Here is a table of points, one per row:
array([ 1.05,  0.41, -0.19, -0.20, -1.87, -0.93,  1.12,  0.88,  0.20, -0.34,  0.00,  0.54,  0.13,  0.46,  0.70, -1.07,  0.06, -0.83, -2.20, -1.88,  0.48, -0.94,  0.23,  1.04])
array([ 0.77, -1.34,  0.05, -0.01,  0.92, -1.33, -0.88, -0.06,  0.00, -0.77,  0.58, -0.46, -1.15, -0.98,  1.39,  0.97, -0.10, -1.84, -1.46,  0.64, -0.77,  1.55,  0.61, -1.40])
array([ 0.19,  1.35,  0.16,  0.73,  1.35, -1.27, -1.91,  1.36, -1.27,  0.37,  0.68,  0.41,  1.00, -1.02, -1.38, -0.04, -0.57, -0.49,  0.53, -1.51,  0.35, -0.18, -0.86, -1.28])
array([ 0.56, -0.55,  1.10,  1.66, -1.35, -0.69, -0.03,  0.94,  2.09,  0.43,  0.74,  0.76, -1.67,  0.61, -1.69,  1.58,  0.57,  0.25,  0.93, -0.31,  1.93, -0.04,  0.39, -0.44])
array([-1.09,  0.26, -0.03, -1.84, -0.12, -0.36,  0.64,  1.72, -1.14, -0.41, -0.49,  0.69,  1.54,  1.14,  0.26,  0.75, -1.55,  0.27,  0.51,  1.95,  1.13, -0.11,  0.29, -0.61])
array([-0.77, -2.97, -1.68, -0.14,  0.63,  1.07, -0.86,  0.54, -0.49, -0.92, -1.00, -1.20, -0.50, -0.37, -0.17, -1.92,  0.73, -0.17,  0.54,  0.09,  2.17, -0.01, -0.39,  0.81])
array([-1.99, -0.33,  0.94, -0.46, -0.05,  0.07,  1.11,  0.28, -0.33,  0.01,  1.23,  1.62, -0.70, -1.06,  0.36, -1.75, -0.33,  0.04, -0.13, -0.27, -0.32,  1.76,  1.10, -1.03])
array([ 0.34, -0.32,  1.11, -0.94, -1.39,  1.66, -1.56,  0.97, -0.30,  0.94, -0.74, -0.42, -1.55,  1.89,  0.35,  0.10, -1.00,  0.04,  0.64, -0.21, -1.74, -0.74, -0.61, -1.04])
array([ 1.30, -0.93, -0.59,  1.58, -0.25, -1.47,  0.66, -0.09, -1.36, -0.91, -1.27,  0.78,  1.18,  0.91,  1.95,  0.03, -0.92,  0.42,  1.67,  0.21, -0.52,  0.18,  0.27,  0.43])
array([ 1.04, -1.78,  2.13, -0.30,  0.04,  1.40,  0.51, -0.83, -0.92,  0.56,  1.43,  0.19,  1.43, -1.38, -0.04,  0.41, -1.13,  0.24,  0.00,  0.04, -0.08, -1.32,  0.05,  1.75])
array([-0.88, -0.16, -0.66,  0.29,  2.06,  1.90,  0.10, -0.05,  1.03,  1.65, -0.39,  0.81, -0.05, -0.19,  2.67,  0.89,  1.09,  0.89, -0.50,  0.01,  1.01,  0.37, -0.47, -0.20])
array([-2.63, -0.47,  0.11,  0.01,  1.03, -0.66,  0.60,  0.14,  1.50, -1.04, -0.43, -0.27,  0.17, -0.87,  0.37,  0.79,  0.05,  0.18,  0.39, -0.81, -1.65, -2.25, -0.25, -0.87])
array([-1.05,  0.68, -0.44, -0.75, -0.46, -1.36,  0.71, -1.43, -1.02,  1.73, -1.20, -0.79, -1.77, -1.54, -0.49,  1.61, -0.33, -0.04,  0.17,  0.13,  1.17,  0.01, -0.83,  1.13])
array([ 1.35,  0.72, -0.22, -0.87, -0.49,  0.50,  0.86,  1.08,  0.24, -1.27, -0.03,  0.83,  0.12, -0.73,  0.22,  0.31,  1.52, -0.09,  0.81,  0.59, -0.95,  0.82, -3.23,  0.07])
array([ 0.92, -0.30, -1.97,  0.92,  1.08, -0.24,  1.58, -0.36, -0.31,  0.39, -0.41,  1.33, -0.78, -0.17, -2.07, -0.45,  0.34,  0.49, -0.31,  1.68, -1.19, -1.46,  0.28, -0.53])
array([ 1.01, -0.10, -1.23, -0.86, -1.21, -0.34, -0.12, -1.83,  1.15,  0.33,  0.25, -0.30,  0.32,  0.28, -0.62,  0.08, -1.58,  2.66,  0.51, -1.90,  0.46,  0.86, -0.63, -1.75])
array([ 0.33, -0.04,  0.19, -0.52,  0.15,  1.55,  0.61,  0.41,  1.82, -0.39, -1.71, -1.11,  1.69, -0.56, -0.94,  0.46, -0.52, -1.72, -0.15, -0.31, -0.95,  1.82,  1.54, -0.04])
array([ 0.32,  0.41, -0.35,  0.08,  0.33,  0.31,  0.25, -1.42, -0.69,  1.65,  0.29,  1.45,  0.33,  1.45,  0.05, -0.45,  0.81, -2.48,  1.64, -1.02, -0.36,  0.01,  0.66,  1.07])
array([-0.25,  0.73, -0.85, -0.88,  0.26,  0.57, -2.39, -0.62,  1.22, -1.82,  0.34,  1.59, -0.42, -0.15,  0.31, -0.45, -0.59, -0.27, -0.80,  0.90,  0.23, -0.67,  1.29,  2.08])
array([ 1.20,  0.93,  0.38, -0.62, -0.29, -1.42, -0.78,  0.60,  0.70,  2.23, -0.31, -1.31,  0.21, -0.97,  0.90, -1.61,  0.53,  1.04,  0.58,  0.57, -0.07, -0.76,  0.74, -0.78])
array([ 0.25,  0.60,  0.00,  0.81,  0.50,  0.24, -0.64,  1.30, -1.37,  0.13, -0.68, -0.37, -0.89,  0.64, -1.37,  1.09,  0.04,  1.86, -1.89, -1.49, -0.44,  0.51,  0.47,  1.04])
array([-0.48,  1.58,  0.79,  1.65, -0.41,  1.35,  0.34, -1.25, -0.06, -0.91, -0.88, -0.83, -1.28, -1.20,  0.85, -1.30, -0.23,  0.66,  0.73,  0.09, -0.98,  0.85,  0.91,  0.10])
array([ 0.02, -0.03,  1.45, -0.99,  1.58, -1.46,  0.11,  0.71,  1.06, -0.01,  0.74, -1.25,  0.38,  1.57, -1.07, -0.62,  0.26,  0.98,  0.36,  0.24, -0.50,  0.75, -0.61,  1.63])
array([ 0.52,  1.23,  1.30,  0.11,  1.55,  0.70,  1.06, -1.21, -0.04, -1.68,  0.17, -1.52, -0.19,  1.03,  0.27, -0.45, -0.64, -1.39, -1.10,  0.24,  1.86, -0.72, -0.88, -1.10])
array([-1.03, -0.53,  1.09, -0.12, -1.38, -0.33, -0.85, -2.15, -0.49, -0.55, -1.29,  0.89,  1.80, -0.01, -0.89, -0.10,  2.32, -0.25, -1.24,  0.76,  0.28, -0.29, -0.08, -0.52])
array([-1.10,  0.27, -1.21,  2.07, -1.14, -0.23, -0.67,  0.21, -0.06,  0.94,  1.94, -0.79,  0.70,  0.78, -0.30, -0.22, -0.64, -0.68, -1.22,  1.68, -0.63,  0.62, -1.58,  0.64])
array([ 0.06,  0.67, -1.41, -0.40, -1.06,  0.76,  0.40,  0.15, -1.18, -0.37,  2.44, -1.29, -0.03,  0.42,  0.38,  1.36,  1.83,  0.19,  1.00, -0.13,  0.05, -0.63,  1.61, -0.20])
There is one direction along which these points spread out most. Take the direction at right angles to it along which they spread out most. Go by this last direction. How far along it is each point below, from 0 to 99? The average is 50, and the first point in the table lies past the average. One standard deviation of the points above along it is 16.
array([ 0.02, -0.03,  1.45, -0.99,  1.58, -1.46,  0.11,  0.71,  1.06, -0.01,  0.74, -1.25,  0.38,  1.57, -1.07, -0.62,  0.26,  0.98,  0.36,  0.24, -0.50,  0.75, -0.61,  1.63]) 51
array([ 0.77, -1.34,  0.05, -0.01,  0.92, -1.33, -0.88, -0.06,  0.00, -0.77,  0.58, -0.46, -1.15, -0.98,  1.39,  0.97, -0.10, -1.84, -1.46,  0.64, -0.77,  1.55,  0.61, -1.40]) 36
array([-1.10,  0.27, -1.21,  2.07, -1.14, -0.23, -0.67,  0.21, -0.06,  0.94,  1.94, -0.79,  0.70,  0.78, -0.30, -0.22, -0.64, -0.68, -1.22,  1.68, -0.63,  0.62, -1.58,  0.64]) 72
array([-1.05,  0.68, -0.44, -0.75, -0.46, -1.36,  0.71, -1.43, -1.02,  1.73, -1.20, -0.79, -1.77, -1.54, -0.49,  1.61, -0.33, -0.04,  0.17,  0.13,  1.17,  0.01, -0.83,  1.13]) 45
array([ 1.30, -0.93, -0.59,  1.58, -0.25, -1.47,  0.66, -0.09, -1.36, -0.91, -1.27,  0.78,  1.18,  0.91,  1.95,  0.03, -0.92,  0.42,  1.67,  0.21, -0.52,  0.18,  0.27,  0.43]) 71
array([ 0.52,  1.23,  1.30,  0.11,  1.55,  0.70,  1.06, -1.21, -0.04, -1.68,  0.17, -1.52, -0.19,  1.03,  0.27, -0.45, -0.64, -1.39, -1.10,  0.24,  1.86, -0.72, -0.88, -1.10]) 44
array([ 0.06,  0.67, -1.41, -0.40, -1.06,  0.76,  0.40,  0.15, -1.18, -0.37,  2.44, -1.29, -0.03,  0.42,  0.38,  1.36,  1.83,  0.19,  1.00, -0.13,  0.05, -0.63,  1.61, -0.20]) 63
array([-0.77, -2.97, -1.68, -0.14,  0.63,  1.07, -0.86,  0.54, -0.49, -0.92, -1.00, -1.20, -0.50, -0.37, -0.17, -1.92,  0.73, -0.17,  0.54,  0.09,  2.17, -0.01, -0.39,  0.81]) 53
array([-1.99, -0.33,  0.94, -0.46, -0.05,  0.07,  1.11,  0.28, -0.33,  0.01,  1.23,  1.62, -0.70, -1.06,  0.36, -1.75, -0.33,  0.04, -0.13, -0.27, -0.32,  1.76,  1.10, -1.03]) 33
array([ 0.25,  0.60,  0.00,  0.81,  0.50,  0.24, -0.64,  1.30, -1.37,  0.13, -0.68, -0.37, -0.89,  0.64, -1.37,  1.09,  0.04,  1.86, -1.89, -1.49, -0.44,  0.51,  0.47,  1.04]) 48
